Each path is a new rotation, seen through one point. The rows after it are directions, each followed by how far the rotation turns it, in deg/step (0 if it stays put).
Each turn is a multiple of 5 degrees from 10 to 175, or 0.
Each row of a path follows its step; steps can be skipped.
Path 1:
step 0: [1.14,0.76,0.36,-0.78,1.66,-1.10,0.00,0.97,-2.80,0.42,1.52,2.60,0.28,-0.63,0.08,0.40,0.09,-2.46,0.42,-0.87,1.14,-1.48,-1.08,2.43,-0.38,1.21,-1.45,1.63,-1.74,0.31,-0.10,1.13,1.09,1.85,-4.23,0.56,-0.87]
step 3: [1.99,0.43,0.88,-2.07,-0.14,1.18,0.08,-0.84,0.62,-0.49,1.95,-0.46,2.54,0.37,1.68,1.98,1.71,0.18,2.19,-3.67,0.67,1.07,1.23,-0.01,-0.05,0.55,-0.04,2.05,-0.17,1.76,-0.84,-2.01,2.81,0.08,0.08,0.28,-1.01]
step 4: [2.69,0.37,-0.25,1.23,-0.57,0.88,-2.21,-0.73,-0.79,0.70,0.83,0.94,2.70,0.41,-2.00,-0.62,-0.32,0.83,-0.43,-1.41,1.21,-2.29,1.87,2.05,-0.75,2.28,-0.38,2.14,-1.55,0.40,0.20,-1.09,2.63,1.89,-0.71,1.37,-1.05]
step 5: [1.56,2.83,1.13,0.56,0.82,-0.34,0.27,-1.13,-1.40,0.63,0.82,2.48,-0.96,-0.12,-0.72,-1.93,-1.64,-0.38,1.27,0.42,-1.57,-2.99,0.65,1.59,0.57,-0.37,-0.23,-0.55,1.05,-0.84,0.65,-1.42,1.86,1.32,-0.27,4.02,-1.41]
step 6: [0.53,0.84,1.49,0.16,0.00,1.40,1.05,0.86,0.94,-0.60,-0.43,2.48,0.28,0.75,1.33,-0.47,1.23,-0.46,3.08,-1.98,-2.96,-1.47,-1.77,1.38,0.60,-0.58,0.93,0.34,0.54,-1.24,-1.10,-1.46,-2.68,-0.01,-2.38,2.70,-0.87]
step 7: [1.72,-0.20,1.62,-2.24,-0.35,0.75,1.69,1.76,0.23,-1.08,0.76,1.61,1.86,1.65,-0.51,1.28,1.43,-0.38,1.21,-0.72,1.97,-1.06,-3.61,1.41,2.26,0.68,-0.08,1.90,-0.24,2.81,-0.53,-1.29,-0.51,-0.38,-1.56,0.37,0.38]
step 8: [1.47,0.45,-0.26,-0.83,-0.03,0.70,0.06,-0.59,2.11,1.14,1.52,1.20,3.33,-0.67,0.18,-1.49,0.34,-1.44,0.78,1.12,2.46,-0.21,-1.17,-0.61,1.54,0.90,-2.78,0.38,-1.97,0.83,0.25,-1.48,3.02,1.78,-2.25,0.67,1.08]
step 9: [0.13,-0.83,1.19,-1.98,-1.60,-1.31,-0.01,-1.04,1.16,1.52,0.66,-0.34,1.53,0.56,1.77,-2.15,0.11,-0.74,-1.08,-0.49,0.45,-0.20,0.76,1.75,-0.69,-0.19,-1.79,-0.98,0.03,-1.35,0.05,-0.98,2.22,2.55,-0.97,4.24,-2.75]
step 10: [-0.01,1.67,-0.90,-0.94,-1.11,-0.37,1.42,0.23,-0.22,0.81,0.19,-0.50,-0.16,-1.31,0.56,-0.09,1.99,-0.49,0.30,-2.96,-1.53,-0.19,-0.12,3.83,-0.48,0.72,0.46,0.94,2.77,-0.99,-0.52,-3.71,1.40,0.35,-1.12,1.30,-2.25]
Speeds:
[-0.71,-0.03,0.48,-0.70,0.10,-0.65,0.48,0.66,0.03,-0.04,-0.18,0.63,0.18,0.23,-0.25,0.27,-0.81,0.50,0.44,0.41,0.57,0.69,-0.31,-0.15,-0.03,-0.27,-0.13,0.38,-0.18,-0.74,-0.58,-0.05,-0.13,0.22,-0.95,0.19,1.28] -> 55
[-0.69,0.00,-0.50,0.89,-0.19,0.82,-0.38,0.43,0.72,0.26,0.15,0.11,-0.34,-0.79,-0.21,0.10,0.42,-0.22,0.31,-0.16,0.08,0.03,0.11,0.01,0.61,0.30,0.96,-0.22,-0.65,-0.89,-0.17,-0.87,0.29,0.61,-0.55,-0.65,0.13] -> 170
[-0.18,0.65,-0.41,-0.56,1.11,-0.27,0.64,-0.30,-0.27,0.09,0.88,0.04,-0.91,-0.29,0.02,0.46,-0.10,-0.29,0.18,0.24,-0.34,-0.19,-0.35,0.12,0.45,-0.25,-0.15,0.11,0.69,0.20,0.53,-0.32,1.36,-0.30,-0.22,-0.73,0.23] -> 145
[0.24,0.83,-0.07,0.60,-0.52,-0.37,0.21,0.61,1.39,0.56,-0.04,0.07,0.39,-0.12,0.63,0.17,0.18,0.28,-0.92,0.72,0.19,0.23,-0.85,0.49,-0.26,0.06,0.24,-0.28,0.90,0.15,0.04,0.49,0.29,-0.27,-0.44,0.12,-0.21] -> 25
[-0.15,0.33,-1.38,-0.81,-0.61,0.04,0.05,0.45,-0.61,-0.45,-0.04,-0.42,0.15,0.14,0.43,-0.66,0.36,-0.99,-0.44,-0.23,0.27,1.15,-0.05,0.37,-0.27,-0.42,-0.07,-0.17,-0.02,0.01,-0.45,0.18,0.42,0.80,0.16,-0.10,0.13] -> 45
[0.04,-0.30,-0.12,-0.41,0.35,-0.48,0.05,0.11,0.23,0.11,-0.33,-0.30,-0.97,-0.24,0.56,-0.86,0.36,0.21,-0.35,-0.15,-0.36,-0.42,-0.27,-0.30,-0.60,-0.56,0.70,-0.06,0.45,-0.71,0.67,-1.00,-0.46,0.17,0.23,1.18,0.48] -> 90
